Where one turn sends some rows of the set: a few examples, then the rows asked
J_468: [ 10   6   3  -6   3   3   3  -2   7 -10   0   5   7 -14  16   6 -20   3
   0 -15  15  20  -3   7   1  -5 -14  27 -10 -20 -12  11  16 -22]
J_94: [ -3   5  18  -5  -3  -8  24  -2  17  -8   1   4 -15  14   6   3  18  -1
  -7   8   2   6  27   4 -12  14  -9   8  19   7   7  15   9   0]
J_839: [  7  -5  -2 -15   7  16  -9 -25  -2   4  -1   0   4  18  -8  -2 -15  15
 -12  13   1   6 -15 -24 -17  -3   0  -4  -8  15  -3  30  -1   1]
J_110: [  2   0  -2 -20   5   8  -7 -22  -4   2   9   2   1  14 -12  -2 -10  16
 -11  16   0   6 -16 -24 -23   1  -4  -5  -9  18  -9  33   0   7]
J_908: [ 28  18   2 -36   3  -7  -6   0 -22 -22 -11  -1  14 -10 -11   4  -4  17
 -23  -5   0  20   3 -20   3  14   4  -6  -2 -15  -4  11  -8  -1]
J_463: [  2  13   3 -15   2  -7   9   4   4 -14  15   5   2 -18  12   6 -14   4
   0 -13  13  21  -2   9 -11   2 -18  25 -11 -15 -24  17  19 -14]
J_297: [ 25  19   6 -34   2 -12  -9   0 -26 -21  -7   3  12 -10 -12   6   2  18
 -19  -3  -1  19   0 -23   0  16   2  -6  -3 -13  -6  12  -6   0]
J_35: [  2   2  16  -4   1   0  24  -4  21  -6  -8   0 -13  16   8   2  11  -2
  -9   5   4   6  29   5  -5  10  -6   9  21   3  12  12   7  -3]
J_689: [ 22   3  15   7   1 -25   9  -9  10 -15   5   0 -18  -3 -14   0  27  -1
  -5  -8  16  10 -11  -5   6  10 -20 -23 -10  19 -13  10   4  -3]
J_867: [ -1   1  22   3  -3  -6  19  -5  16  -6  -6   8 -12  17  10   5  20   0
  -3   7   5   4  24   0  -8  11  -8   9  19   5  12  11   8  -6]
J_169: [ 33  -5  11  10   7  -9   9 -14  18 -12 -12  -7 -12   2  -9  -2  12  -3
 -10 -12  19  10  -6  -3  22   4 -12 -20  -6  12   0   4   2  -9]
J_873: [  5   0  -7 -24  10  14  -2 -23   3   3   4  -5   1  14 -11  -4 -19  14
 -17  12   1   8 -12 -19 -20  -1  -1  -5  -6  16  -7  34   0   7]
J_258: [  3   8  12  -2  -3  -7  -2  -1  -2 -12   8  15   6 -14  15   9  -6   7
   9 -10  13  17  -8   1  -7  -3 -19  25 -14 -15 -17  11  18 -23]
J_503: [ 27   4   3  -8   9 -15  21  -6  24 -16   2 -15 -20  -6 -14  -5   7  -8
 -16 -13  16  14  -2   5  11  12 -15 -21  -5  14 -15  13   2   2]
J_255: [ 27  16   6 -30   2  -8 -11  -2 -27 -21 -12   4  15  -8 -10   7   0  20
 -19  -3  -1  18   0 -23   3  12   3  -6  -3 -15  -2   9  -7  -4]

J_169 turns into J_503
J_35 turns into J_94
Now find these:
J_110 turns into J_839
J_468 turns into J_463
J_908 turns into J_297

Where one turn sends some rows of the set: a few examples, then the rows asked
J_400: [ 13   1  -6 -14  16  11  -7   2   8   6  -6  -6  -7   0 -14  17  20 -23
 -14  -7   1   9 -19   6  11 -16  -7  -6  18   6 -11   2 -22 -17 -24]
J_634: [  8   8   1  -5  -6  -9  18 -10   5  15  10  18  25  -9  -2  15  18  11
   0  -1 -11   5 -23  -9  -3   0 -19 -17   7   0 -15  15  10   5 -16]
J_440: [ -5   7   9  -6  -1  -2  15  13  21   6   1   2  27   2  13  17  10   2
  12   6 -16  25  -1  -2  12 -14 -11 -17  12   6 -16  14  -1  -1 -35]
J_61: [ -6  -5   3 -15   1  10  18   1  -4  -3  20  -2   3   9  -4 -14  -1  -1
 -15  20   6   5  -4   7  -7 -20   3  17  16   5 -12  17   1 -10  -7]
J_115: [-14  -9  -1  12  -1 -14   7  19  17  -7   6 -15   7  26  12  -8  -3  25
 -16   1   4   8  -6  -2 -13  -8 -17   4  -8  11  -6   3 -24   1 -30]
J_200: [ 14  -5 -31   5  14  12   7  11  -2  -1  -4  -3   5  -6  -5 -18  11   8
   5  28 -16  18 -20 -10   4   1 -12  -1   2 -12 -19  -7  -3  -2  -4]
J_590: [ -5 -21 -16   0   1   6   9  11   9  10   2  -2   6  25 -11 -25  17  11
  20   2   3   2  -5  -5  -8  -5 -24 -17 -10   4  -7   7  -8  12 -19]
J_223: [ 12  -4   0 -15  15 -13  25  10   5  -8  -2  -2  -7   3  -2 -18  -2  11
   1  18  16  12 -12   0 -16 -24 -14   4   1   4 -17  17 -10 -17 -13]
J_342: [  5 -11  -9  21  14   0  17   1  -2  20 -20  -3  14  12  12  12  -4  16
 -12  -5   0  11  -7  -3  11 -11 -26   4 -16   2 -29  22  15  10 -15]
J_264: [ 11   4  -4 -12  33 -13  14  -6   5  14  -1 -12   5  -7  13   7   8  15
 -11  -1   5  38 -10   4  20 -22  -4 -11   8   0   4   0  -5  -5  -4]
J_734: [  9  -9 -15   2   1   1  21  10  -9  10   3 -10   7  19   0  11   9 -22
  -9 -25  19   9 -25   6   2 -21   1  -9  16  13 -13 -10   3 -13  -4]
J_493: [  2   3   6  20   2   6   2   5  27  22   3  14   6  15   3  -5  15   0
 -10  14  12  30 -14  -3   5   3 -11 -10 -22   7  -6  -3 -17  10 -18]
J_767: [ -6   3   1  25 -12 -12  11   8   9  10 -17  -6   4  10   4  22 -10  13
 -11   4  -7  13   0  -3  14   2 -15  17  12  -5 -16  -2  12   3  -3]
J_170: [  2 -12  -4  12  19   0  10 -11  -4  -9 -12  -6  13  19   6   6   8  12
 -21 -31  -6  17  -5 -14  15  14   1  -4  14   3 -34   4  -9 -13 -15]
J_954: [ -1  -4 -10   5  -7  -8  13  23  12   4  -6  -9   1  13  14  -3  31  -5
 -15 -25  21  10 -23 -13   3 -33 -11   2   9  12 -14  -4  -5 -16 -12]
J_372: [ -2  -8  -4 -20   7   4 -19  -1  10   2 -17   0   4   3  -8  -2  17 -12
 -22 -16   2   8 -20 -14 -15 -23 -17 -17  19   9 -17   5 -10 -13 -15]
J_782: [ 17  -7 -17  -5   4  -1 -11   4 -14   6 -11  -3 -16  22   5   5  11  13
 -13  -7  -9  26 -21  11  29 -10 -12   5  -7  -7 -29   5 -12 -10   4]
J_496: [-11  -7  -7  -7  23 -10   3  -7   9  14  13  -9  12  -6   3  -6  11  21
 -18  -9 -15  23  -8  -8   5 -29  -5  -4  22   3  -5  -7  10   3   6]
J_408: [ -8   0 -11  -9   9  28  11  11   7   1 -20  -2  11   7   8 -19   8   6
 -13  25  -3  32 -19  -5   2   3   5  -2   0 -17  -8   2   6   2 -11]
J_13: [ -3  -2  -4   0  18 -10  10  21   3  11  -2  -6  -1  -7  -2  -4  -9 -11
 -17   3 -15  21 -16  -4  -8  13   0  15  -2   3 -29  -1 -32 -10 -21]
J_735: [  6 -22   5  -5 -17   0  13  20   3   6 -33  13  17  13 -10  12   4   0
  -2  -7   1  15 -27  14  -7 -20 -10  -1  -2  12 -17  -3  -6   8 -24]
J_334: [ 14  -9  -6  18   3  -9  -3  -8   9  10 -13  14  -9  18  -1 -10  14   8
 -13 -26  -1  29   4  -6  26   6  -4   1   9   5 -20   1   2 -12 -22]
J_551: [ -5 -12 -10  -1 -23   0  12  17 -23   1 -16  -2  15   0  -5  16  26  -1
 -11   1  -6  -7 -12   2  11 -12 -20   7   3  10 -13   3 -16   1 -24]
J_484: [  6   3   5 -16  -1  -1   7 -13   9  -9   1  -6   7  -2  26   6  15  17
  -8  -9   2  11 -26  -4  18 -13   4 -14  -4 -13 -10 -24  -1   0 -22]
J_435: [  5  -2   4  -1 -15  18  13   2   9  -9   3 -12  16  26   2   6  14   9
   4  15  15  10 -17   0   5  12  -2  -2   2   1   3   3 -28   6  -3]
J_196: [  0  -7  -6  -5  -1   0  -7   4  -9  25  -2  12   7  -3  10 -21  -3 -14
 -33   4  -3  28 -12  -8 -11   4  -7   9  -8   8 -23  13 -14  -4 -15]
J_856: [-21 -11  -7 -12   7   1  -5  12  -5   3 -21  -4 -11  29   0  -1   5  17
 -18 -19 -16  23 -19   3   9  -8  -5   2   5 -14 -31  -1  -2  -8   5]
J_165: [ -8 -15  -6 -10   9   4   5 -13  -1   7   8   7   6   1  15  -4  11   5
  15 -12  -8  13  -8  -3  16 -25 -10 -19   1  -7 -19 -29   7  -3 -22]
J_417: [ -1 -12  -7  14   2   2  14 -10 -17  19  19  12   4  24  -1   5  -7   5
  -6   5  17  10  -9  14  -6   5 -20   4  -6   8   2   1 -18  -1 -13]
J_613: [-18  -1 -11  17  10  -2   8   7  -4   5  13 -16  19  12  -2   1   5  -1
 -11   9  -8   4  -7 -15  -8  18 -13 -28  -7   7 -19  -7 -17  10 -11]

J_435 turns into J_115
J_196 turns into J_200
Now find these:
J_954 turns into J_334
J_634 turns into J_551
J_264 turns into J_372

Where one turn sends some rows of the set: a few examples, then the rows asked
J_902: [-24 -17  14  22  -2  13 -10 -12   4  -8  15 -19]
J_256: [-4 11 -3 25  8 29 -2 -8  8 14  4  4]
J_194: [-31  10  14  13  17  -5 -12  -5 -14 -10  21  -8]
J_136: [-24  -9  12  13  20  18 -14   0   0 -17  -6 -31]
J_338: [  2   2   4  31   7  11   0 -16   4  12  -8   3]
J_448: [-31   3  16  19  11  14 -16  -8 -12  -2  28   2]
J_369: [-19   5   9   4  30  23  -7   7   3 -29  -9  -9]
J_492: [-28  -7  18  13   5  12  -6  -7   0 -24  24   5]
J_473: [-21  17   5  11  36  26 -16   6  -8  -6  -6 -12]
J_744: [ -9  21  -3  10  31   9  -4   3  -1  -4 -12 -17]
J_148: [ -5  11  -2  25   0   5   3 -13   7  11  13   1]
J_501: [ -6  15  12   3  10   8 -29 -15   5 -20  -1  15]
J_905: [-25  -4  23  24  11  -3 -13 -16 -16  -5  16   1]
J_656: [ -7  -9   1  23   5  23  -3  -8  15  -1  -7 -23]
J_164: [ -3  14  11   5   7   9 -28 -16   6 -18   0  16]
J_949: [-1  0 -1 18  4 27  7 -7 20 -8 -1  6]
J_22: [ -2  16   9   3  10  10 -28 -15   7 -19  -4  15]
J_934: [-14   9  12  16  36   8 -14  -2 -12  -8 -20 -13]

J_136 turns into J_902
J_164 turns into J_22
J_338 turns into J_934
Now find these:
J_949 turns into J_369
J_148 turns into J_744
J_256 turns into J_473

Where one turn sends some rows of the set: a few examples, then the rows asked
J_301: [ -6   1  17 -17 -10 -10  29   1  12   4 -18  -6   2]
J_743: [ -3  -4 -17  -7  11  19  -3 -13   7  -9  -4   6  10]
J_127: [ -2  12  27   2 -10  -2  -1   5  12   6 -14  21   4]
J_796: [-16  -2   8 -12  -3 -14  19   4   9  -8 -27  -3   3]
J_894: [ 23   9 -11 -12  -4  -9   1  14   6 -10   9 -12   0]
J_844: [  0   7  17   4  -8   0  26 -18  21   6 -16   0  12]
J_347: [  6  10  15  11  -6  -1   0  19  -2  13 -16   9  -5]
J_453: [ -4  12   4  -6  -4  12  -2 -10  -1  19  21 -13   5]
J_822: [  1  14  19  11  -6   6   0 -14  17   6 -10  16  11]
J_982: [ -2  10   0 -11  25   0 -14  -1 -10  -5   1 -11   6]
J_248: [  5  -2   3  -4  26  -7   3   7   1   4   3 -26   2]
J_741: [-12   4  -9   9  10   9 -12  -3  -7   2   7 -15   8]
J_488: [-23  -2   0 -15   7   2  -4 -14   7   2  14 -11  11]
J_688: [  3  -7   1 -19   5  17   1 -15  19  10  12  11   9]
J_41: [ 12   2 -12 -15   2 -14  -7  13  10 -15   6  -7   2]
J_525: [  5   6  21  16  -6  -2   4  12  10   9 -20  10   2]
J_665: [ -6  -8  -3   2   7   1   8   1   6  14  13 -28   5]
J_669: [ -9   5   8  10   2  -3  15 -16  19  -6 -24   4  14]
J_507: [ 15  13  11 -15  13   2   5  -3  -6  17  12 -18   4]
J_759: [ 19   5  -3 -23  -6 -12   1   8  12  -3  14  -8   2]
J_152: [ -1   9  20  -8 -14  -3  28  -3  11   1 -20  -1   4]
J_922: [  7  10  12  27  -2   5   6  -6  13   8 -16   7   9]
J_952: [-11   5  11  -1  -7  -5  17  -3   8 -11 -29   3   5]
J_6: [  9 -15 -12   8  13  14   2   1  15   5  -2  -4   5]
J_33: [ -2  16  21  -5  -7  -1  -7   9  -2   9 -11  20  -1]
J_984: [ 12  11  -8 -23  -5  -9  -6   6   6 -12  10  -2   4]
J_514: [ -4   6  14 -28  17  -5  -4  -9   4   5  10  -8  10]
J_709: [ 17  -4  -6  -7  -1  22  18 -10  10  15   6  -7   4]

J_822 turns into J_844
J_507 turns into J_248
J_6 turns into J_743
Now find these:
J_347 turns into J_796
J_127 turns into J_152
J_488 turns into J_453
J_894 turns into J_41

